One turning vector, and how many ticks it has turned:
The counts run from 0 to 487.
[ 93 164 109 121 116 113 109 132 112 130 166 102 137 117 119 146 103 121
 130 160 124 157 105 138 155 102 160 178 135 108 132 137  77 161 129  82
 111 152 129 147 117 108 133 134 103 122 118 152 171 171 117 146 115 166
 136 140  70 134 125 107 111 110 139 144 131 142 113 137 136  95 162 123
  68 118 157 121] -> 33
[114 137 179 133 135 108 160 160 153 138 120 150 147 121  92 106 105 145
 124 132 103 153 142 118 125 121  91 102 173  99 105 123  90 115 122 116
 118 112 123 138 156 134 138  85 131 155 157 106 152  94 106 105 113 101
 129 153 138 123  89 169 126 144  89 102 170  81 131 129 121 145 131  94
  74 115 166 117] -> 114
[105 162 125 130 123 120 149 136 149 128 148 150 133 119  88 119  75 149
 140 122 105 154 145  80 101 110 130 144 153  80 109 128  85 135 119  83
 127 174 148 124 154 102 138 101 112 141 168 147 151 133  91  97 145 143
 108 166 100 132 140 136 107 108 121 143 131  95 129 135 125 106 166  93
  59 139 147 128] -> 68
[101 135 159 158 108 114 111 180 137 122 172 127 116 124  84 134  89 130
 135 151  68 151 161 130 122 109 148 125 126 134 143 118 109 131 124 118
 132 130 147 151 141 126 155  98 130 195 167 116 144 139 151 115 152 182
 105 142 134 127 135 125 127 133 142 169 179 102 144 122 127 124 136 114
 101 159 170 152] -> 119
[116 153 166  97 149 136 118  99 153 131 121 154 114 109 107 135 124  97
 140 166 129 117 123  95 124 123 118 163 135  86 157 150 112 149 135 120
 158 169 138 131 150 135 136 121  97  87 152 178 124 112  85 135 158  96
 107 126 126 128 175  83 162  82 151  95 138 148 110 135 136  84 108 167
 105 127 142 144] -> 16
[149 137 128 145 108 116 125 129 122 112 106 129 124 146 140 135 120 119
  86 145 130 148  83 153 114 139 147 150 132 110 100 128  95 112 137  68
 125 162  82 104 121 149 107 136 142 106 120 110 128 187 181 146 112 155
 133 126  60 146 126 161  80 128  99 137  55 149  96 126 110 101 140 109
 111 103 120 142] -> 325
[113 122 208 129 110 127 113 143 154 136  96 156 140 144 143 134 130 125
 121 141 103 127 162 107 104 124  90  98 147 103 139 134 124 105 146 140
 126 121 140 107 151 160 148  92 157 158 156 120 142  93 143  96 120  94
 102 140 195 135  99 152 174 160 116 118 140 105 121 128 159 126 104 144
 128 160 137 133] -> 149
[136 132 193 131 137 153 129 126 168 134  97 167 139 159 161 128 133  93
 131 112 110 127 128 146 168 108 106 103 142 118 142  96 147 100 150 152
 138 141 131 113 150 161 145  93 175 131 135 128 118 101 118 109 127  79
 118 150 150 112 142 137 156 152 114 111 118 117 133 139 156 131 113 142
 168 134  89 162] -> 148
[108 137 151 147 113  94 131 158 160  87  92 151 160 154 136 158 126 113
 132 106 129 110 121 167 155 131 146 107  86 145 134 122 137 133 157 183
 160 116 143 143 141 142 128 131 154 130 127  75 132 107 123 100 124 118
 135 127 137 114 152 135 144 150 104 129 160  75 167 120 111 147 105 167
 170 137 111 148] -> 383
[112 138 146 140 141 137 128 158 133 121 122 167 106 131 124 127 119 159
  94 106 104 109  81 131 138  98 125 137 130 128 110 118 105 113 159 114
 130 124  88  82 112 152  94 122 146 159 130 114 132  94 162 112  96 142
 118 172 131 140 118 195  87 175 139 169 102 121 106 116 109 164 171 116
 111 141 129 108] -> 105
[119 140 143 115 159  96 112 153 148 150 125 133 164 122  98 149  81 117
 170 146 108 157 126  69 128 108 137 153 148 129 123 147  89 139 117 112
 137 145 126 145 142 153 144 105 131 152 186 128 131  95  60 111 159 129
 130 119 101 118 157 114 147 127 127 148 162 124 125 116 126  95 127 165
  81 121 180 136] -> 52
[123 107 208 138 125 116 120 101 146 141  99 141 135 119 129 115 150 121
 112 122 143  97 117 126 116 144  90 102 140 127 131 146 130 125 124 151
 131  98 124 125 142 162 142  95 136 167 142 117 138 103 136 100 113  88
 114 103 221 119 100 105 209 149  99  98 149 120 125 112 139  93  80 156
 124 133 116 130] -> 435
[155  88 192 130 109 132  91 105 130 133  73 124 149 145 168 133 169  98
 117 112 141 117 139 143 119 135 108 117 113 145 128 145 168 120 141 139
 135 136 118 137 146 147 139 108 161 124 123 115 115 150 149 123 142  89
 110  86 171 132 113 111 188 118  95  96 130 132 131 135 147  92  71 142
 182 107  99 148] -> 194
[103 144 175 165  98 118 138 151 127  91 164 143 104 107  68 111 113 160
  88 142 117 110 101 144  87 141 132 123 125 118 104 127 101 127 109 116
 136 154 143 147 135  93 146 135 112 183 146  88 145 159 171 100 125 178
 104 117 150 120 129 142 128 104 109 147 139  80 128 109  87 111 129 103
  71 143 127 134] -> 109
[145 108 130 165 102 156 122  77 148 148 109 137 121 136 130 106 141  89
 139 119 121 129 158 148 143 146 149 122 109 133 143  98 182 126 112 136
 131 129 173 129 151  98 175 112 163 138 100 132  98 163 113 129 147  97
  99  98 146 113 110  98 147 104 119 133 120 107 142 132 143 116 101  99
 155 102  53 160] -> 439
[158 116 134 173  84 126 120 112 115 140 116 148 105 153 153 133 126 122
 111  93 139 111 124 172 128 117 161 110  90 150 115 103 166 104 127 127
 116 126 119  97 134 117 136 122 175 146  97  92  92 160 180 119 132 134
 110 111 131 127  99 140 104 149 123 183  88 130 151 127 137 129 118  97
 179 132  65 131] -> 152
[105 145 130 103 135 111 128  90 163 141 146 123 155 119 104 127 117 125
 147 130 140 129 130  71 114 125 111 167 143 104 123 177 133 151 126 130
 124 153 128 153 136 131 152 104 117 126 133 146 156 111  47 125 117 101
 123 121 161 136 108  86 178 121  96  94 150 120 123 118 148  74 113 119
  95 123 129 100] -> 1
[ 95 172 171 126 121 120 141 170 132 116 145 176 105 115  93 143  93 129
 119 147  92 143 161 113 107 106 119 127 146  79 134 113  82 120 129  80
 146 174 134 101 150 125 140 103 111 135 166 155 140 144 144 118 151 152
 113 163 120 139 155 144  82 108 167 133 113 123 115 140 132 116 171 116
  89 147 165 134] -> 344
[115 172 197 109  95 119 137 151 171 117 111 162 124 128 123 148 114 101
 129 144 103 139 183 118  93 132 114 116 115  90 152 126 101 116 133 101
 182 196 163 127 168 125 152 110 133 112 177 122 108 153 129 114 155 136
 119 135 130 145 196  99 121 107 131 118 138 107 116 134 112  94 131 140
 125 148 148 164] -> 343
[ 94 135 160  96 135 126 110 120 112 142 151 123  93  99  87 127 158 146
 100 172 126 129 126 107  84 136 100 159 151  83 145 156 100 146 147  89
 116 160 120 125 138 133 134 125  87 125 141 166 142 136 136 151 145 141
 115 128 153 135 129  94 146  68 156  86 140 140  97 133 121 113 108 156
  92 133 166 145] -> 257
[121 133 122 168  98 124 142 156 130 101 148 138 117 112  97 144 117 169
  74 120 137 121  87 130 104 138 139 133 109 135  90 134  90 128 118 106
 122 146 122 120 122 109 107 147 128 149 127  91 131 151 171 106 100 185
 136 117 115 142 120 164  87 139 102 169 106  93 141 101  92 145 161  76
  99 140 119  97] -> 350
[119 131 166 113 128 136 138 125 132 169 149 126  98 129  94  83 126 122
 149 149  86 152 175 119 107 129 106 131 165 102 153 101 147 142 105 111
  96 118 148 137 154 106 168  89 126 151 156 153 136 121 121 122 153 104
 109 128 176 119  88 118 157 100 133 112 163 130 134 128 141 133 105 119
  84 123 157 161] -> 180
[104 129 162 100 135 140  93 128 128 158 136 167 111 109 122 119 150 152
 153 139 113 110 174  89 116 110 112 142 137 126 165 135 159 128 137 153
 129 130 131  95 128 149 132  92 142 143 152 176 132  65  89 123 144  94
 105 154 202 128 122  89 164 116 170 122 139 160 112 123 171  91 125 152
 140 152 130 129] -> 476
[100 145 189 149 106  96 123 165 144  67 118 151 162 132 106 156 143 122
 123 123 112 107 163 164 116 136 117 103 119 133 135 130 120 124 148 149
 169 130 151 163 147 137 158 122 122 162 154  80 148 128 128  99 144 152
 144 133 189 113 150 122 171 126 102 115 187  68 153 103  97 132 121 137
 127 149 137 143] -> 384
[134 132 109 198 134 141 150  93 168 111 113 161 130 174 135 109  84  85
 126 116 133 128  75 159 180 114 153 136 136 114 107 103 117 126 132 148
 141 139 131 132 134 125 142 129 172 134 101 108 114 141 114 104 119  94
 104 137  88 124 131 153 118 143  92 156 110 100 137 133 132 122 126 106
 128 125  59 159] -> 372
[117 133 128 110 150 114  99 121 135 168 152 113 148 115 116 147 123 131
 153 138 123 107 145  82 147 110 150 161 118 157 159 173 142 157 135 149
 135 121 148 147 117 148 142 126 118 161 144 158 143  94  45 112 148 124
 114 115 147 112 149  51 162 115 162 143 152 128 139 114 155  90 128 178
 133 149 131 119] -> 251
[119 111 136 114 113 131 132 117 126 152 137 134 143 114 103 119 142 168
 140 113 155  97 164  82 105 144 118 124 135 141 121 159 160 120 119 149
 115 121 175 138 126  87 137 104 130 170 141 126 139  96  93 100 121 135
 141 113 217 128  82 107 155 138 106 112 174 102 149 105 148 111 117  98
 123 132 125  90] -> 461
[112 128 154 157 101 160  95 130 103 159 154 148  75 120 116  99 119 139
  77 149 100 127 118 139 117  95 137 150 154 119 118 125 127 135 129  74
  69 125 127 122 130 125 148  86 130 155 101 163 137 130 157 147 113 147
  91 131 161 136  64 147 133 106 164 150  88 158 108 128 180 114 144  93
  99 140 135 117] -> 457
[ 95 130  75 135 126 160 124  85  98 145 174 103  78 106  91 100 167 168
 100 139 145 122 106 134 151 140 130 170 139 107 131 125 141 150 119 127
  74 105 137 136 113  85 128 143 109 124  77 165 164 138 119 142 111 133
 101 111 122 127  78 110 127  90 133 132 115 142 128 124 134 129 136  88
 106 115 118 116] -> 483
[135 133 153 109 119  74 120 174 136 111 133 128 144 105 108 161  99 149
 127 146 116 152 140  90  73 145 117 120 143 138 102 138 106 123 126 125
 140 129 114 135 145 142 138 113 116 175 187  85 150 116 143  98 150 187
 148 120 136 138 138 140 101 141 138 138 163 118 128 109  91 132 127 146
  87 134 177 121] -> 73
[162 146 110 143 124 115 166 130 152 112 106 137 132 138 121 146 158 137
 117 109 134 116 114 140 145 170 134  93  97 133 117 105 129 120 121 135
 157 139 127 106 140  98 112 158 140 102 141  71  95 146 147 112 136 146
 157 107  77 129 145 155  57 119  92 135 114  94 155 102  71 154 130 101
 166  99  93 148] -> 91
[118 162 119 100 120 100 158 131 127 132 135 113 137  93  83 116 122 147
 113 159 128 144 122 103  83 146 106 147 143  86 112 134  88 147 107  86
 139 163 119 135 154  96 127 122  94 122 149 113 150 158 134 133 120 172
 156 138 104 154 121 128  93  97  96 117 134 125 124 132  82 120 141 104
  75  93 179 111] -> 48
[118 147 178 153 125 131 139 131 170 123 101 168 121 149 132 124 135  67
 120 127  78 121 124 158 168 129 115 105 121 103 160  75 140 112 134 150
 163 148 129 111 152 149 152 114 156  96 116 123 105 130 141 115 136  84
 103 153 121 122 162 126 135 127 126 116 113 107 142 149 118 124 109 150
 161 135  70 189] -> 388
